In the data rows, the value 128 means zero.
Here are some points, one per row:
tensor([136,  60,  84,   0, 149, 205, 113, 123, 189,  99, 153, 129,  29, 177,  39, 255,  28,  76,
         90, 128, 170,  82,  97, 127, 104, 154, 130, 103,  40, 184, 131,  34, 103, 101, 109, 223])
tensor([118, 164, 176, 188, 150, 206,  80, 117,  43, 129, 102, 108, 143,  59, 142, 136, 188, 105,
        163,  90, 117, 153, 161,  56, 157, 116, 136, 140, 132, 153, 152, 154, 133, 144,  56, 109])
tensor([174, 110, 164,  87, 175,  26, 207,  83, 160, 195, 162, 167, 130, 111, 136,  85,  73, 103,
         91,  93, 143,  84, 140, 136,  95, 174, 176,  95, 117, 118, 144, 154, 149, 143, 193, 177])
tensor([111, 133, 134, 112,  85,  72, 124, 142, 167, 117, 143,  94, 129, 153, 112, 170,  69, 147,
         66, 172, 131, 148, 150, 182, 133,  94, 157,  98,  87,  65, 123, 106, 116, 108, 214, 165])
tensor([156,  89, 146, 113,  92, 173, 149, 131, 164,  82, 190, 116, 107,  41, 100, 123,  96, 142,
        113,  58, 190, 134,  41, 102, 222, 108, 111, 154, 116, 163, 135, 111,  93, 162,  53, 129])
tensor([153, 200, 179, 245, 149,  97,  84, 216, 144, 208,  13, 212, 220, 171, 182, 111, 177, 164,
        138, 110,  98, 147, 188, 120,  89, 125,  99,  89, 234, 161, 108, 124, 166, 127, 171,  76])
tensor([ 97, 122, 100, 121,  57, 211, 152, 135, 109,  95, 230, 118,  44,  93, 174, 148, 138, 147,
         92, 135, 218, 177,  83, 106, 186,  95, 149, 122, 140, 113, 126,  81, 117, 163, 118, 153])
tensor([103,  87, 156,  57, 103,  33, 146, 141, 168, 120, 160, 151,  71, 111, 141, 148,  84, 106,
         78, 117, 117, 156, 136, 235, 112, 124, 150,  93, 121,  55, 137, 105, 130,  97, 225, 192])
tensor([ 94, 154, 132, 143, 106, 202,  74,  87,  74, 114, 156, 161,  98, 132, 141, 219, 198, 151,
         46, 143, 137, 101, 187, 140,   9, 155, 155,  39, 158, 149, 110, 134, 144,  69, 198, 113])
tensor([177, 129, 167, 158,  59,  82, 113, 131, 144, 165, 130, 129, 149, 181, 111, 108,  92, 138,
        195,  94, 121, 120, 148, 105, 119,  93, 100, 151, 167, 149, 118, 164,  82, 136, 145, 111])
tensor([154, 140, 147, 129,  69,  84, 119, 121, 161, 142, 129,  97, 126, 137, 133, 137,  80,  85,
        122, 138, 107, 112, 120, 133, 127, 106, 122,  97, 101, 128, 131, 159, 100, 151, 125, 157])
tensor([111, 136,  64, 196, 210,  81, 178, 156, 118, 131, 112, 156, 116, 130, 116,  65, 229, 147,
        141, 153, 134, 175, 103, 134, 123, 173,  81, 184, 105, 128, 156,  70, 158, 153,  90,  57])
tensor([ 64, 122, 124,  11,  97, 155, 169, 132,  90,  48, 153, 105,  14,  71, 111,  71,  81, 158,
        108, 129, 144, 137,  63, 135, 175, 109, 255,  88,  63,  73, 149, 128, 176, 142, 193, 200])
tensor([118, 121,  48, 143, 136,  83, 145, 144, 155, 107,  89, 163, 131, 156, 120, 142, 108, 154,
        129, 126, 125, 183, 103, 168, 164, 103, 123, 141, 130, 141, 124, 146, 126, 150, 149,  91])
tensor([122, 139, 136, 175, 170, 138, 135,  86, 141, 173,  54, 102, 133,  80, 140,  43, 128, 131,
        205, 116,  46, 132, 149,  57, 109, 197, 118, 168, 102,  97, 143, 139, 197, 111, 101,  93])
tensor([106, 135, 102, 138, 140, 166, 122, 125,  82, 104, 137, 100, 122, 133, 138, 171, 173, 183,
        101, 155, 159, 144, 102, 117, 168,  86, 113, 153, 144, 114, 130, 113, 134, 132,  96, 100])
tensor([105,  64,  63,  52,  91,  34, 119, 130, 205, 170,   0, 164, 195, 222, 119,  90, 110, 103,
        255, 141,  49,  95, 247, 158,  53, 180, 140, 128, 141, 113, 171, 173, 185,  58, 233,  96])
tensor([115, 159, 137, 158, 133, 144,  81, 150, 121, 163,  79,  78, 185, 156, 139, 128, 137, 112,
        142, 121,  63,  84, 111,  71, 129, 135, 107, 123, 134, 150, 110, 151, 130, 105, 115, 104])
tensor([160, 181, 150, 139, 114, 121, 102, 130, 160, 173, 144, 159, 202, 202, 187, 174, 160, 103,
        170, 124,  63, 113, 187, 143, 111, 100,  95, 116, 151,  99,  96, 154, 139, 122, 136, 133])
tensor([152, 131, 179, 126, 140, 201, 152, 121,  78, 140, 125,  98, 119,  64, 129,  92, 158,  94,
        107, 115, 157, 121, 144,  71, 141, 159, 128, 153, 156, 100,  97, 107, 137, 142, 102, 154])
tensor([149, 148,  56, 232, 216, 172, 135, 116, 131, 111, 153, 223, 194, 133,  85,  78, 110, 121,
        125, 184, 103, 167,  81, 151, 213, 189, 143, 172, 149, 141,  36, 169,  87, 117,  88,  47])
tensor([205, 141, 108, 204, 177, 127, 136, 148, 109, 143, 104, 180, 186, 133, 156,  70, 186, 154,
        188, 111,  97, 154, 109, 102, 168, 148,  47, 181, 149, 172, 107, 175, 115, 166,  82,  54])
tensor([136, 112, 123,  94,  82,  81, 126,  99,  85, 164,  64, 131, 160, 192, 132,  89, 166,  64,
        102, 178,   3, 128, 187, 156,  59, 156, 183, 146, 159,  58, 122, 147, 144,  77, 180, 163])
tensor([111, 136, 164, 159, 117, 159,  79, 116, 108, 129, 187,  94, 138, 142, 180,  84, 128, 151,
        207, 122, 142, 180, 176, 105,  74, 158, 172, 149, 166, 138,  81, 114, 119, 134, 148, 159])
tensor([ 65, 128, 176, 162, 170, 211, 200, 137,  87,  77, 211, 115,   0,  70, 100, 147, 185, 153,
          9, 170, 225,  78,  68, 113, 137, 107, 146, 100, 164, 145, 110, 101, 134, 120, 133, 115])
tensor([142, 164,  61, 115, 115, 217, 109, 101, 122, 154, 120, 109,  97, 140, 151, 138, 151, 108,
        139, 137, 122, 166, 114,  94, 151,  98, 135, 140, 122, 118, 113, 125, 163, 105,  73, 118])
tensor([101, 158, 179, 104, 169, 212, 166, 143, 116,  89, 118, 150,  75, 186, 144,  39, 164, 215,
        193, 162, 178, 158,  50, 184, 158, 160, 118, 106,  70,  81,  99, 115, 144, 131,  65, 134])
tensor([145, 103, 145, 189, 166, 142, 163, 146,  93, 112,  84, 142, 104, 130, 122,  99, 219, 176,
        132, 146, 160, 133, 137, 116, 176, 123,  81, 198, 164, 138, 175, 150, 137, 166,  61, 100])
tensor([151, 142, 135, 107,  82, 195, 125, 117,  84,  97, 157, 118,  93,  72, 125, 109, 109, 152,
        111, 105, 145, 154, 130,  57, 144,  91, 149, 108,  91, 145, 112, 144, 133, 124, 139, 154])
tensor([108, 108, 179, 151,  96, 193, 140, 129, 108,  87, 184,  70,  37,  46, 126, 180, 173, 126,
         98, 136, 168, 154,  87, 141, 182,  94, 126, 139, 112, 112, 126, 123, 102, 179,  86, 119])
tensor([132, 132, 109, 119, 142, 114, 104, 117, 195, 104,  79, 143, 169, 155, 129, 164,  68, 127,
         85, 128, 151, 123,  66, 163, 115,  82, 125, 139, 123, 104, 140,  94, 125, 130, 141,  94])
tensor([108, 141, 111,  56,  42, 163,  92, 108, 149, 112, 175,  84,  59,  85, 136, 127,  64, 109,
         95, 107,  92, 132, 109, 150, 132,  76, 143, 104, 100,  92, 107, 122, 134, 115, 122, 207])
tensor([150,  94, 222,  91, 171,   0, 188, 123, 113, 175, 179, 160, 133, 152, 121,  92, 183,  99,
         60, 153, 129,  64, 167, 194,  68, 177, 148,  94, 171,  98, 187, 132, 132, 123, 253, 175])
tensor([ 82, 107,  61, 113, 164, 249, 145, 117,  59, 151, 136,  35, 180,  74, 158, 194,   0, 142,
        148,  96, 123, 210, 103,  46, 104, 163,  62, 156, 114, 148,  52,  88, 141, 137,  76,  78])
tensor([104, 166,  96, 215, 208, 230,  35,  68,  63, 102,  65, 132, 128,  14,  85, 224, 221, 134,
        164,  91, 250, 114, 150,  56, 249,  87, 105, 190, 224, 255, 213,  81, 156, 134,   0, 133])
There is one direction along which these points spread out most. How far along it is each point below, from 0 to 99? 50 is the average, and the first point above lies past it. One standard deviation of the points above along it is 16.
tensor([174, 110, 164,  87, 175,  26, 207,  83, 160, 195, 162, 167, 130, 111, 136,  85,  73, 103,
         91,  93, 143,  84, 140, 136,  95, 174, 176,  95, 117, 118, 144, 154, 149, 143, 193, 177]) 31
tensor([ 65, 128, 176, 162, 170, 211, 200, 137,  87,  77, 211, 115,   0,  70, 100, 147, 185, 153,
          9, 170, 225,  78,  68, 113, 137, 107, 146, 100, 164, 145, 110, 101, 134, 120, 133, 115]) 72
tensor([177, 129, 167, 158,  59,  82, 113, 131, 144, 165, 130, 129, 149, 181, 111, 108,  92, 138,
        195,  94, 121, 120, 148, 105, 119,  93, 100, 151, 167, 149, 118, 164,  82, 136, 145, 111]) 40
tensor([111, 136,  64, 196, 210,  81, 178, 156, 118, 131, 112, 156, 116, 130, 116,  65, 229, 147,
        141, 153, 134, 175, 103, 134, 123, 173,  81, 184, 105, 128, 156,  70, 158, 153,  90,  57]) 52
tensor([151, 142, 135, 107,  82, 195, 125, 117,  84,  97, 157, 118,  93,  72, 125, 109, 109, 152,
        111, 105, 145, 154, 130,  57, 144,  91, 149, 108,  91, 145, 112, 144, 133, 124, 139, 154]) 59
tensor([108, 141, 111,  56,  42, 163,  92, 108, 149, 112, 175,  84,  59,  85, 136, 127,  64, 109,
         95, 107,  92, 132, 109, 150, 132,  76, 143, 104, 100,  92, 107, 122, 134, 115, 122, 207]) 51
tensor([111, 136, 164, 159, 117, 159,  79, 116, 108, 129, 187,  94, 138, 142, 180,  84, 128, 151,
        207, 122, 142, 180, 176, 105,  74, 158, 172, 149, 166, 138,  81, 114, 119, 134, 148, 159]) 47
tensor([136,  60,  84,   0, 149, 205, 113, 123, 189,  99, 153, 129,  29, 177,  39, 255,  28,  76,
         90, 128, 170,  82,  97, 127, 104, 154, 130, 103,  40, 184, 131,  34, 103, 101, 109, 223]) 56
tensor([ 97, 122, 100, 121,  57, 211, 152, 135, 109,  95, 230, 118,  44,  93, 174, 148, 138, 147,
         92, 135, 218, 177,  83, 106, 186,  95, 149, 122, 140, 113, 126,  81, 117, 163, 118, 153]) 70
tensor([118, 164, 176, 188, 150, 206,  80, 117,  43, 129, 102, 108, 143,  59, 142, 136, 188, 105,
        163,  90, 117, 153, 161,  56, 157, 116, 136, 140, 132, 153, 152, 154, 133, 144,  56, 109]) 64
